In the data rows, 128 means zero.
Here are some points:
np.array([92., 141., 63., 166., 126., 172., 77., 141., 146., 173., 153., 120., 137., 182., 176.])
np.array([128., 161., 139., 117., 124., 119., 104., 121., 116., 126., 50., 151., 133., 96., 137.])
np.array([134., 134., 72., 153., 145., 127., 76., 86., 127., 161., 118., 114., 120., 122., 83.])
np.array([161., 117., 155., 98., 132., 123., 128., 118., 71., 101., 116., 152., 106., 141., 143.])
np.array([99., 101., 133., 27., 107., 153., 175., 192., 181., 83., 59., 108., 80., 127., 135.])
np.array([94., 125., 142., 139., 114., 46., 123., 107., 238., 165., 137., 138., 121., 133., 147.])
np.array([112., 101., 121., 119., 149., 143., 113., 102., 123., 90., 140., 114., 166., 138., 112.])
np.array([121., 118., 108., 138., 122., 143., 218., 100., 158., 153., 123., 79., 103., 131., 131.])
np.array([150., 228., 96., 105., 144., 81., 168., 105., 139., 136., 125., 124., 109., 137., 143.])
np.array([159., 177., 149., 139., 123., 55., 94., 128., 155., 129., 130., 122., 114., 155., 164.])
np.array([74., 137., 118., 195., 176., 121., 95., 133., 52., 123., 168., 129., 162., 111., 163.])
np.array([180., 177., 97., 144., 146., 135., 106., 129., 139., 137., 126., 148., 126., 146., 98.])
np.array([161., 113., 134., 127., 145., 71., 108., 153., 97., 151., 145., 137., 136., 136., 126.])
np.array([125., 107., 144., 96., 152., 64., 98., 152., 135., 92., 90., 138., 116., 125., 111.])
np.array([135., 82., 24., 140., 143., 97., 112., 101., 120., 181., 165., 117., 174., 137., 156.])
np.array([114., 128., 148., 137., 91., 77., 75., 75., 80., 137., 135., 126., 165., 92., 109.])
np.array([99., 162., 122., 92., 104., 218., 166., 121., 131., 131., 167., 168., 150., 157., 192.])
np.array([139., 123., 131., 122., 131., 130., 102., 147., 42., 89., 138., 146., 125., 111., 158.])
13 more points follow, each with its number after it:
np.array([136., 140., 173., 125., 110., 88., 136., 164., 112., 99., 60., 112., 62., 139., 147.]) 0
np.array([188., 150., 131., 186., 63., 162., 176., 72., 174., 111., 152., 151., 157., 148., 131.]) 1
np.array([97., 141., 154., 125., 117., 134., 50., 131., 108., 133., 165., 151., 167., 113., 179.]) 2
np.array([134., 111., 113., 112., 105., 210., 237., 198., 132., 113., 115., 146., 128., 139., 158.]) 3
np.array([110., 100., 174., 137., 150., 103., 64., 168., 102., 67., 109., 133., 63., 98., 148.]) 4
np.array([117., 73., 164., 136., 120., 68., 135., 156., 126., 170., 120., 130., 146., 133., 124.]) 5
np.array([113., 160., 142., 140., 99., 121., 124., 112., 119., 107., 150., 155., 123., 164., 128.]) 6
np.array([154., 78., 47., 126., 127., 101., 103., 123., 115., 227., 166., 143., 180., 149., 117.]) 7
np.array([129., 196., 146., 99., 75., 63., 54., 51., 96., 101., 60., 102., 70., 155., 74.]) 8
np.array([110., 171., 83., 95., 155., 128., 128., 128., 149., 154., 99., 92., 125., 130., 90.]) 9
np.array([102., 90., 204., 122., 74., 188., 238., 118., 151., 106., 95., 128., 140., 156., 150.]) 10
np.array([161., 101., 102., 163., 124., 118., 155., 105., 158., 129., 128., 150., 137., 107., 106.]) 11
np.array([129., 126., 113., 153., 125., 114., 139., 102., 202., 146., 167., 119., 167., 145., 127.]) 12
Which three of these numbered points are nearest to each point below, looking only along the 4 directions in which the first points spread most? Their numbers follow each, nearest first.
np.array([110., 174., 124., 142., 64., 49., 99., 124., 149., 125., 120., 75., 111., 113., 104.]) > 11 5 9
np.array([100., 136., 179., 56., 161., 48., 10., 178., 16., 48., 102., 141., 48., 58., 129.]) > 4 8 0
np.array([131., 99., 43., 108., 210., 125., 100., 82., 105., 159., 147., 125., 156., 167., 127.]) > 7 2 11
np.array([148., 139., 150., 124., 130., 81., 109., 120., 149., 113., 128., 123., 106., 109., 71.]) > 8 5 11
np.array([101., 124., 115., 143., 169., 47., 67., 144., 107., 148., 136., 84., 95., 117., 123.]) > 5 11 2
np.array([161., 105., 204., 108., 116., 116., 190., 138., 101., 131., 104., 132., 136., 134., 106.]) > 0 4 6
np.array([134., 192., 139., 162., 109., 143., 188., 46., 152., 107., 147., 119., 128., 173., 128.]) > 1 6 9
